Some points, one per row:
[  4  63  29 -19  26 -60  32 -13  13  27  65 -40  34  23 -23   2  24  87  30   0 -19  13  15 -34]
[ -40  -20   69  -26  -27   28   11 -127   15   -6   22  -24   14   94    3   32  -54   66   18   78   56   37    8  -19]
[ -57  -55   15    9  -20   47    6 -127   -2   -8  -67   45  -39  105   28   29  -63   39  -37   35   60    7    0  -36]
[-49  46   1 -18  40 -32   7  30  14  11  75 -50 -21  -1 -62 -12  26  82  53 -40 -51  -6   2 -41]
[  93   -4  -30    3   25  -14  -55  127  -38  -17   -5   31   15  -95   61   -5   34 -123  -44  -49  -33  -41  -11   54]
[-50  -8 -25  19  14 -43  -7 -22 -16  -2 -23  42 -23  39  -9  16   1  67 -24 -31  -9 -15  23 -55]
[-85 -72 -44   0 -12 -63 -24  13 -83 -26 -33  86  24  10  33  51 -22 -13   3 -57 -14  23   7 -24]
[ 10  49  14  -7 -12 -82  33 -28 -19  -3  27   5  53   2 -14  19  13  17  32   6  -3  37  19 -19]
[ 93  48   4 -27  38 -12   6 127   8  21  66 -38  38 -96  30 -23  43 -66   8   0 -46 -15  -9  58]
[  1 -54 -30  -4  -8  53  27  14 -47   5 -60  86 -13 -28  67   2 -55 -55   6  39  13   0 -37   7]
[ 95 127  51  12   8 -56  52 -10  48   7  40 -34  51   8 -51   9  49  17 -29  30   1  10  12  -4]
[ 98   6  11   4   9  65  30  33 -15  11 -53  71 -22 -27  82 -13 -20 -96 -46  97  43 -11 -39  28]
[ 35 -50  -7   0 -21  70 -32  34  17 -10 -27   6 -17 -30  31  -5 -15 -78 -35  13  23 -23 -33  75]
[ -78 -102  -89    3  -41   21  -64   68  -67  -43  -70   76    7  -55    3   -2  -42 -100   31  -86  -29   -7  -11   35]
[ 36  14  50   7  24   5  42 -69  61  50  44 -55 -48  42  13 -29   8  98 -16  47  14 -28  21 -43]
[  47   98   94  -33   20   24   92 -122   80   55  107 -119  -17   42  -51  -25    4  120   33   95   14    2   -8  -32]
[ 88  20   0 -18  12 -15 -13 110  -2  11  41 -29  31 -95  27 -21  28 -75  -8  -4 -15 -17  -3  51]
[127  51  38  12  15  61   6  10  49  -6 -19  12 -21  22  44  -7   6 -48 -78  86  53 -34 -25  26]
[ -26  -92  -32   20  -30  120  -34  -60   -7  -15 -107   62  -75   43   44   -5  -69  -56  -43   26   39  -14  -12   22]
[ -92  -76  -52   31  -33   39  -27  -35  -41  -38 -103   84  -36   31    2   15  -37  -42   -5  -51    5   16  -11  -11]
[-16 -28  -6  23  19  55 -14 -33  31   6 -21 -13 -63  31  -1 -21 -11  26 -26  -3  14 -17   2 -19]
[ -25    5  -30   -6   24 -101   26   19  -36   29   42  -17   21  -30   -9    2   28   59   33  -52  -44   -3   32  -31]
[ -80  -93  -63   12  -52   54  -77   29  -48  -60 -102   83    5   -8   -1   15  -37 -120    1  -59    5   25  -17   55]
[-127    7  -36   -8   -1 -114   20  -61  -51   -1   32   14   30   24  -60   27    1   88   63  -88  -49   31   25  -64]
[-60 -41 -39 -13 -27 -38 -11  41 -94 -18 -35  96  37 -46  54  19 -41 -57  26 -20 -21  33 -31  -4]
[127 -18  44  30   9  94 -51  57  33 -16 -37   6  -7  21  76  -6   2 -85 -99  73  60 -21 -14  63]
[ 28 -18   4 -25   4  26 -29  86 -14  -6  -2   5  17 -40  48  -4  -6 -80   3   3  -9   7 -21  56]
[-12 -35  20   4  -3  19  -8 -44  -1  -2 -24   7 -24  43  37  13 -32  41 -25  13  26   1  14 -16]
[ -48    6    3   10  -22 -100   -5  -35  -19  -16    9   22   59   31  -15   47   17   45   15  -44    0   42   46  -45]
[-56 -59 -12   5 -33 -56 -99  29 -67 -59 -29  39  46  15  48  46   7   1 -19 -58  18  13  35  -9]
[121  34  21   9   3  79  34  -4  34  15 -30  11 -29 -20  36 -28 -15 -74 -33  78  36 -23 -30  37]
[-55 -98 -26  16 -11  25 -47  -8   2  -9 -39  -5 -27   4 -11   5  -4 -12 -26 -42  12 -13  17  27]
[ -37  -59  -80   24  -27  -27  -22   25  -67  -31 -106  110    1  -36   46   18  -28  -83   -8  -57  -12   12   11    7]
[-33 -23   9   7  11 -42 -13 -32  35  19  48 -78 -18  16 -57   0  41  92  -8 -44 -15 -12  40 -18]
[-30 -45 -42  -5 -25 -35 -51  50 -53 -37 -19  27  51 -57  -1   9 -12 -93  30 -61 -10  20  -7  57]
[-35 -76 -22   5 -13 113  11 -31 -34 -18 -94  79 -60  25  52  -3 -83 -51   2  53  38  -2 -48   9]
[114  54  18   1  34  43  30  72  28  20  11 -13 -22 -62  48 -41  16 -50 -28  59   8 -34 -36  35]
[ 32 113  25  -1   6 -67  59 -28  40  25  62 -48  28   7 -73   1  48  58  27 -11 -15   0   7 -30]
[ -80 -127  -89   21   12   62  -79   73  -65  -21 -103   69  -67  -28   75  -23  -57  -62  -14  -47  -12  -26  -13   14]
[ 54  51  68   0  23 104  28 -74  97  28  25 -77 -38  56   1 -23  -6  43 -21  87  43  -7 -19  -3]
[ 20 -30  61  13 -62  29 -53 -57  27 -63   0 -40  65  56  19  38 -16 -23 -41  49  79  42  42  44]
[  6 -30  -1  19   7  30 -17 -18  15   1 -35  18 -23  34  36   2  -9 -13 -40  13  21 -13  -1   6]
[ 50  36  96  -5  15  11  16 -74  71  30  65 -79   9  76  10   8  14  93 -23  64  31   2  21 -12]
Then 19 other points, each followed by its number:
[-115  -63  -54  -11  -18  -49  -70   52  -79  -35  -17   46   47   -8   -5   28  -23  -36   39  -91  -39   30   13    0] 0
[  61   26   89  -35   29   84   64  -75   95   67  112 -127  -34   29  -13  -44   -9   97   11  113   27  -12  -19    6] 1
[ 93  82   1   5  27 -37  54  27  30  42  31 -24   3 -41   2 -18  47  20  -5  15 -18 -21  22  -4] 2
[-26  37  26  15  -2   4  40 -83  31  13  18 -23  -4  57 -39  -5   1  74   5  10   9   6   1 -49] 3
[ 28 -88 -35  25   8 116 -40  35  56 -13 -39 -52 -61 -18  20 -34 -16 -56   6 -16   0 -31  -4  60] 4
[ 79  -3  73 -35  -7 127 -15  -6  48  -5  11 -35   6  26  42 -16 -49 -56 -16 123  53   9 -42  57] 5
[-95 -50 -87  24  17 -49 -39  44 -40 -13 -52  45 -41  -9 -20   3  18  42 -19 -97 -39 -30  29 -33] 6
[104  77  51   3   2  98  79 -45  85  34   6 -33 -45   5 -60 -41   7 -11 -23  82  35 -16 -37  20] 7
[ 21 -45  27  19 -24  53 -30 -33  21 -24 -30  -1  -8  38  20  11 -11 -37 -53  39  48   7   9  41] 8
[ -44   39  -57   -2  -28  -30    8   28  -42  -39  -45   78   21  -56  -55   -3    5 -102   26  -72  -38   24  -16   25] 9
[-111  -70    9   35  -24  -64  -74  -65  -26  -29  -14    4   31   97    2   63   11   88  -40  -58   27   22   58  -42] 10
[  -2   41   24    0  -13   40   67 -108   58   29    7  -39  -39   41  -86  -15    4   56    6   21   28    7   -8  -31] 11
[ 19  47   5 -25   7 -94   1  51  -6  14  84 -57  56 -37 -31  10  50  33  34 -36 -26   3  27  13] 12
[ 43 -53  -8  -3   4  99 -11  51 -10   7 -46  13 -32 -32  77 -38 -47 -62 -21  46   8 -17 -26  43] 13
[ 68   2  26 -16   8 119  47  15  32  11   0   0 -62 -46  18 -47 -39 -53  10 108  32 -28 -56  16] 14
[  30   65   94    2    3   32   46 -120   80    3   45  -42  -44   99  -53   -4   -8  109  -24  110   56   -4   12  -60] 15
[-127  -57  -19    1    3   43  -10 -107   -3  -14  -49   19  -74   91  -42    9  -46   85   19  -26    4    5   -9  -65] 16
[ 127   58   -5   28   20   65   11  110   40    2  -28   16  -43  -58   16  -54   43 -108  -66   32    1  -38  -13   52] 17
[   7   48   16  -12   17 -104   18   21   22   26  115  -99   66  -42  -56   -8   58   60   54  -47  -43   -5   25    3] 18
Which three of these numbered points are nearest to each point below, ignoring the 3 directions in which the first points spread most? Their numbers follow each, nearest first.
[-27  30  -2  15 -15 -17 -11 -17  -1 -32 -27  38 -34  31 -27  14   1  20 -25   0  23  -5   7 -52] > 15 17 3
[ -72   77   16   -9  -22  -37   55 -101   15    9   28  -34    6   45  -98    2   18   61   44  -18  -15   34    5  -36] > 9 7 11
[-37  30  38   1 -17 -64   9 -99  -5 -11   5  15  18  72 -12  36  -6  65 -13  29  40  16   4 -38] > 15 8 12
[ 41   6   9   4  18  66  43  15  15  18 -22  12 -39 -12  19 -29 -29 -17  -2  56   4 -26 -49  14] > 14 3 16
[ 57  -3 -25  19  38  47  -2  85   7   0 -37  17 -63 -53  24 -37  14 -29 -48   6  -7 -48  -8  26] > 6 16 17
[   9  -52   27  -42  -50  127    1  -43  -19  -19  -52   43   25   -1   60    7  -90 -116   36  110   53   47  -73   70] > 5 0 14
[-127 -115  -60    1  -10   -9  -45  -11  -57   -7  -52   40  -21    8   36    9  -47   33   23  -60  -13    6   18  -35] > 13 18 12
[ -71  -64   15   30   -7   62   -7 -127   59    2  -16  -40  -70  127  -40   19  -16  100  -34   23   43  -10   27  -32] > 18 6 12
[   3  127    4   10   17 -127   38   12   -3    7   72  -21   70   -2  -81   24   89   74    7  -76  -58   10   56  -54] > 17 3 15
[ -83  -16   45  -48  -19   16   32 -100  -12   13   33  -28   49   46   -9   25  -48   53   75   51    8   53  -16  -24] > 5 0 1
Now 19 new points, numbered from 0 again:
[ 27  -3  33  15 -13  -5 -40 -26  49  -2  12 -63   2  41  27  10  26  34 -30  16  24   6  42  13] 0
[-10 -56 -21  13 -13  87  -8 -26 -18 -15 -88  71 -54  18  53  -5 -56 -47 -22  49  41  -8 -30  -1] 1
[ -65   23  -30   11   10 -127   -5   -8  -23   13   39  -11   34   -2  -42   15   47   83   21 -104  -55   10   54  -51] 2
[-30 -21  -4  -8  -8 -62  11   1 -44   2  19  30  42 -13  31  41  -6 -24  24  -5   0  11 -24   0] 3
[-99 -85 -29  12  -4 119 -25 -69  -5 -32 -91  51 -92  68  -2  -6 -64 -21  -1   5  26   1 -40 -17] 4
[ 98 127 102 -28  15 -34  79 -74  80  36  97 -79  44  23 -27  -5  35  83  13  95  27  23  19 -16] 5
[  74  114   24  -19   14 -119   45   41   17   15   89  -34   72  -43  -32    0   58   19   27   -3  -38    6   32   -6] 6
[-80 -41 -12  17  12 -48 -22 -58   1   6  -7   9  -7  76 -16  30  11  79 -21 -52  -9   0  33 -56] 7
[ 79  50 -11   4  -2  12  29  72  13  20  17  -6   1 -84 -16 -38  28 -63  20  -7 -33 -14 -20  20] 8
[-35 -37 -39 -11   0  21  23   6 -51  15 -52  88 -20 -27  38   1 -45 -23   9  11  -2  -1 -35 -15] 9
[ 10  -5  58 -22  17  -4  30 -44  27  46  92 -98   5  34  26  -7   1  98  22  52  -2   2   7 -21] 10
[-57  14 -21  -5   7 -80  32  -9  -4  32  61 -42   8 -24 -61   6  36  79  49 -67 -45   3  28 -49] 11
[125  75  80  -9  37  33  81 -35  70  41  64 -53  -9  13   2 -26  14  37 -16 106  35  -7  -2  -2] 12
[ -96 -114  -51   -9   -5   10  -34  -24  -54    0  -43   14  -15    3   24   19  -38  -14   18  -46   -8   -5  -14    5] 13
[127  59  61 -20  26  48  75  -6  49  33  44 -40  -4  -5  31 -18   6  -5 -19 114  36 -16 -32  21] 14
[127  88  19  23  27 -19  -7  93  23   5  14 -15  19 -57  24 -23  54 -64 -62  23   2 -25   0  51] 15
[ 43 -76  24 -12 -24 102 -37  -6   3 -24 -25   7 -11  -1  59  -6 -56 -81 -24  66  50   5 -28  64] 16
[-74  -7  11   9  16  36  21 -89  26  11  -7 -15 -66  60 -23  -1 -23  93  10  16   2  -4  -6 -61] 17
[-127  -71   -3  -17   -8  -11    0 -116  -17   14   24  -27  -20   63  -28   11  -48  121   43  -22    1   22   14  -50] 18
The same question for these:
[-70  -2 -28  13 -25  15  25 -69   6  -1 -40  32 -31  18 -70   4 -17  20  15 -34   4  10 -16 -36] > 8 4 11
[127  37  41 -18  23  79   5  43  39  24  13 -52 -23 -40  56 -42   2 -47 -35  84  22 -50 -48  53] > 18 13 11
[ 21 -35 -48  23   6   4 -35  80 -31 -14 -64  58  -9 -35  33   2  11 -93 -40 -35 -12 -19  -9  34] > 2 7 15
[ 52 104  84   7   5 -31  59 -94  65  17  49 -43  32  80 -43  16  30  81 -21  50  26  16  19 -37] > 6 15 5
[ 59 -15 -38  -1   4   6   6  89 -34   4 -20  33   9 -82  48 -16   3 -88  -4   0 -15 -14 -17  46] > 12 1 14
[127  46  55 -19   2  39  17  30  49   6  71 -79  37 -42   3 -23  14 -41  14  65  21 -13 -24  70] > 16 18 13
[ -52  -77  -17   22  -25  108  -18 -104   17   -9  -84   37  -79   70   17   -1  -59    5  -33   34   48   -8    3   -1] > 11 2 17
[-83 -54 -44 -33  -9 -30 -11  49 -73 -15  -8  45  43 -37 -22  21 -19 -73  66 -65 -45  36 -27  20] > 14 16 12
[ -57  -31   58  -23  -21   24   -9 -127   26   -9   30  -60    9  101  -29   37  -26  108   13   29   42   26   26  -21] > 16 18 13
[  89   39  -27    3   25   81    4  127   13   -6  -33   21  -62  -73    5  -53   12 -125  -16    6  -29  -33  -54   51] > 4 17 8
